Here are some numbered points:
[0.20 1.13 0.92 -0.12 -0.14 0.96 -0.05 -1.01] 0
[0.22 0.23 0.39 0.22 -0.15 0.19 0.66 -1.07] 1
[0.97 0.62 0.83 -0.23 -0.72 0.25 0.59 -1.04] 2
[1.97 0.64 1.56 -1.54 -1.97 0.41 -1.56 -0.59] 3
[0.92 1.53 1.67 -0.63 -0.48 1.55 -0.01 -1.33] 4
[0.41 0.94 0.62 -0.64 -0.41 0.63 0.64 -0.14] 5
[0.41 1.43 0.62 -0.91 -0.38 0.66 0.52 0.52] 6
[0.88 0.93 0.80 -1.98 -1.57 0.18 -1.56 1.55] 7
[-0.47 0.42 0.30 0.21 0.65 0.50 0.00 0.08] 8
[-1.17 -0.22 -0.52 0.85 1.47 -0.42 0.84 0.71] 9
[-0.84 -0.26 -0.92 1.32 1.37 -0.45 0.30 -0.31] 10
[0.55 -0.91 0.48 0.11 0.02 -0.68 -1.38 0.29] 11
[0.11 0.95 0.70 -0.23 0.06 0.86 0.24 -0.18] 12
[0.09 0.74 1.06 -0.31 0.13 0.69 0.41 -0.32] 13
[-2.36 -3.31 -2.79 2.16 1.90 -2.38 3.29 1.66] 14
Which two points above are nearest to each new point, looking only along the 2 directions in which the numbered points spread most? Their numbers follow each, nearest first.
[0.12 -0.11 0.00 0.37 0.01 -0.02 1.03 -0.68] 8 1
[-1.46 0.00 -0.55 1.06 0.91 -0.22 0.70 0.19] 10 9
[-0.48 1.09 0.42 -0.22 0.20 0.72 0.26 0.43] 1 8
[0.56 -0.52 -0.07 0.41 -0.26 -0.33 0.92 -0.77] 8 1
[0.14 0.40 0.27 0.62 0.23 0.69 0.24 -1.32] 1 13
[1.61 -0.29 1.35 -0.81 -1.54 -0.07 -1.01 -0.51] 7 3
[1.57 -0.53 0.91 -1.34 -1.67 -0.18 -1.92 -0.32] 7 3
[-0.17 0.83 0.25 0.44 0.12 0.57 -0.14 -0.53] 1 13
[0.52 0.03 0.64 -0.08 -0.17 0.29 -0.11 -0.82] 5 12
[0.04 0.81 0.05 -0.49 -0.14 1.45 -1.38 -0.76] 6 2
[0.39 0.50 0.45 -0.13 -0.31 0.61 -0.03 -0.68] 5 12
[0.67 -0.28 -0.12 0.27 -0.25 -0.19 1.09 -0.59] 8 1
[-0.61 -0.35 -1.14 0.89 0.66 -0.73 0.50 0.36] 9 10
[1.52 -1.19 0.61 -1.11 -1.92 -0.71 -1.57 -0.05] 7 11
[-2.78 -3.51 -2.99 2.03 2.14 -2.94 2.93 2.11] 14 9
